[[  6  49  75]
 [-13 -17  -7]]
->
[  6 -17]

[[ 78 -61  61 -49  37]
 [-82   1   3 -44 -28]]
->
[78  1]

[[ 66 -45   2 -54  78]
 [-27   7   7  20 -25]
 [-30  18 -18  16 -31]
 [ 41 -28   2 -33  48]
 [-21  16 -27   6 -22]]
->
[ 66   7 -18 -33 -22]

[[ 34  70]
 [ 44  64]
 [-45  17]]
->
[34 64]

[[  5  45 -30 -27 -51]
 [-14 -23  11  58  47]
 [ 25  31 -29  66   5]
 [  8  47 -32 -22 -50]]
->
[  5 -23 -29 -22]

[[-70  38   2  15  16]
 [-48 -14  21  -4  44]]
->
[-70 -14]

[[ 30 -64]
 [ 28  16]
 [ 14  71]
 [ 16  48]]
->
[30 16]
---
[[ 10  11 -33 -84]
 [  5  53  12   8]
 [ -4  56 -30  86]
 [ 49  -5 -30  71]
 [ 10 -21 -17 -79]
 [ 25 -19  38 -89]]
->
[[ 10  11 -33 -84]
 [ -4  56 -30  86]
 [ 10 -21 -17 -79]]

[[ 24  70  -7  42   1 -22  15   2 -30   0 -35]
 [ 28 -27  40  17 -17 -19   0  -2 -11  14 -19]]
->
[[ 24  70  -7  42   1 -22  15   2 -30   0 -35]]

[[ 1 56 73 74 73 75 73 74]
 [ 0  2 59 74 74 72 75 73]
 [ 1 -1 -1  0 35 74 75 73]
 [ 1  0 -1 15 71 73 73 74]
 [ 2  0  1  0 49 74 74 73]
 [ 1 -1  0  1  6 70 73 74]]
->
[[ 1 56 73 74 73 75 73 74]
 [ 1 -1 -1  0 35 74 75 73]
 [ 2  0  1  0 49 74 74 73]]

[[-15 -44  52]
 [ 35  68 -89]
 [-19 -12  19]
 [-15 -34  32]
 [-22 -22  31]
 [ 13 -51  43]
 [ 20  35 -51]
 [  8   4  -3]]
->
[[-15 -44  52]
 [-19 -12  19]
 [-22 -22  31]
 [ 20  35 -51]]

[[ 27  -3 -12  34   0  -8  20]
 [ 52  -2 -31  56  -9  -7  27]
 [-70 -15  55 -76  43  -7 -58]
 [ 18   6 -16  21  -8   5   8]]
->
[[ 27  -3 -12  34   0  -8  20]
 [-70 -15  55 -76  43  -7 -58]]

[[ 74 -78  76  79  75  12  22  73 -75  63 -79  65]
 [-76  77 -80 -78 -77  75 -73 -74  75   8  76 -26]
 [-75  76 -80 -77 -77  76 -69 -74  73  25  77 -29]
 [-77  78 -74  52  61  77 -79  75  71  60  70  77]]
->
[[ 74 -78  76  79  75  12  22  73 -75  63 -79  65]
 [-75  76 -80 -77 -77  76 -69 -74  73  25  77 -29]]
---
[[-88  90 -29 -53 -79  74]
 [-65  68  89  92  87  87]
 [-85  87  87 -72 -88 -88]
 [ 47 -53  87  91  88 -88]
 [-40  33 -93 -89 -86  84]
 [ 88 -89 -83  63  89  89]
 [ 72 -58 -86 -90 -90 -84]
 [ 86 -88   9  47  67 -88]]
->
[[-88  90 -29 -53 -79  74]
 [-85  87  87 -72 -88 -88]
 [-65  68  89  92  87  87]
 [-40  33 -93 -89 -86  84]
 [ 47 -53  87  91  88 -88]
 [ 72 -58 -86 -90 -90 -84]
 [ 86 -88   9  47  67 -88]
 [ 88 -89 -83  63  89  89]]

[[ -3  30  34  47   3  37  15  34   1 -14]
 [ 25   9 -49  21   5 -51 -20 -37  46  13]
 [ 42   2  27 -18   4 -30  -4 -20  -7 -22]
 [ 23  32  27 -32  -6 -23  11 -54  25  22]
 [-15  24  -3 -17  -9  15 -19 -12 -22  -8]
 [ 32  -2  -8  25  -9  49  -7  23 -39   9]
 [ 18  22   6  11 -25  -6  -3 -19  66  -4]]
->
[[ 23  32  27 -32  -6 -23  11 -54  25  22]
 [ -3  30  34  47   3  37  15  34   1 -14]
 [-15  24  -3 -17  -9  15 -19 -12 -22  -8]
 [ 18  22   6  11 -25  -6  -3 -19  66  -4]
 [ 25   9 -49  21   5 -51 -20 -37  46  13]
 [ 42   2  27 -18   4 -30  -4 -20  -7 -22]
 [ 32  -2  -8  25  -9  49  -7  23 -39   9]]

[[-36  60  -4  52  22]
 [-48  81  -5  70  30]
 [ 11 -19   1 -17  -7]
 [ 29 -49   3 -43 -18]
 [-31  53  -3  46  20]
 [-43  72  -5  62  27]
 [-29  49  -3  42  18]]
->
[[-48  81  -5  70  30]
 [-43  72  -5  62  27]
 [-36  60  -4  52  22]
 [-31  53  -3  46  20]
 [-29  49  -3  42  18]
 [ 11 -19   1 -17  -7]
 [ 29 -49   3 -43 -18]]

[[ 39  37  23  -8 -41   5 -16  34 -32  -2  60  33]
 [ 46  41  25  -9 -47   6 -17  39 -38  -3  68  37]
 [ 19 -59 -55  -1   8   3  37  -8 -49 -18 -40 -52]
 [-22   9 -20 -18  79 -26 -47 -15  50  36  18 -29]]
->
[[ 46  41  25  -9 -47   6 -17  39 -38  -3  68  37]
 [ 39  37  23  -8 -41   5 -16  34 -32  -2  60  33]
 [-22   9 -20 -18  79 -26 -47 -15  50  36  18 -29]
 [ 19 -59 -55  -1   8   3  37  -8 -49 -18 -40 -52]]

[[ 10 -19 -71   4  20 -21  33  24 -38 -59 -55  15 -68  32 -56 -63]
 [ 30  29 -53 -23 -16 -18   4   8 -35 -11 -25 -45 -44  26   8  66]
 [-46  -7  72  35   2  21 -25  10  11  -3  38  52  58 -27   1 -62]
 [ 56   0 -92 -13  21 -26  54  18 -28 -35 -64 -11 -82  54 -37  15]]
->
[[ 30  29 -53 -23 -16 -18   4   8 -35 -11 -25 -45 -44  26   8  66]
 [ 56   0 -92 -13  21 -26  54  18 -28 -35 -64 -11 -82  54 -37  15]
 [-46  -7  72  35   2  21 -25  10  11  -3  38  52  58 -27   1 -62]
 [ 10 -19 -71   4  20 -21  33  24 -38 -59 -55  15 -68  32 -56 -63]]

[[ 21 -59 -77   0   8]
 [-13  56  54 -20   3]
 [-69   7 -70  -1 -29]
 [-65  70  57  -9  -2]
 [-62  59  16  -6 -15]
 [-32 -30 -70  -3 -34]
 [ 71 -83 -23   1  24]
 [-53   8 -35  -6 -35]
 [-65  76  59 -15   1]
 [-30  64  62  18   6]
 [-54  86  58   7   9]]
->
[[-54  86  58   7   9]
 [-65  76  59 -15   1]
 [-65  70  57  -9  -2]
 [-30  64  62  18   6]
 [-62  59  16  -6 -15]
 [-13  56  54 -20   3]
 [-53   8 -35  -6 -35]
 [-69   7 -70  -1 -29]
 [-32 -30 -70  -3 -34]
 [ 21 -59 -77   0   8]
 [ 71 -83 -23   1  24]]

[[-43  16  36 -21]
 [ 58 -65 -31  59]
 [-64  71  14 -78]
 [ 39 -45  10 -69]]
->
[[-64  71  14 -78]
 [-43  16  36 -21]
 [ 39 -45  10 -69]
 [ 58 -65 -31  59]]

[[-10  30 -26 -25  65   7  26]
 [  9 -29  48 -32 -17  50 -39]
 [-13 -73 -60 -32 -74 -53  -3]
 [ 30   8 -12  -6  31  26 -45]]
->
[[-10  30 -26 -25  65   7  26]
 [ 30   8 -12  -6  31  26 -45]
 [  9 -29  48 -32 -17  50 -39]
 [-13 -73 -60 -32 -74 -53  -3]]
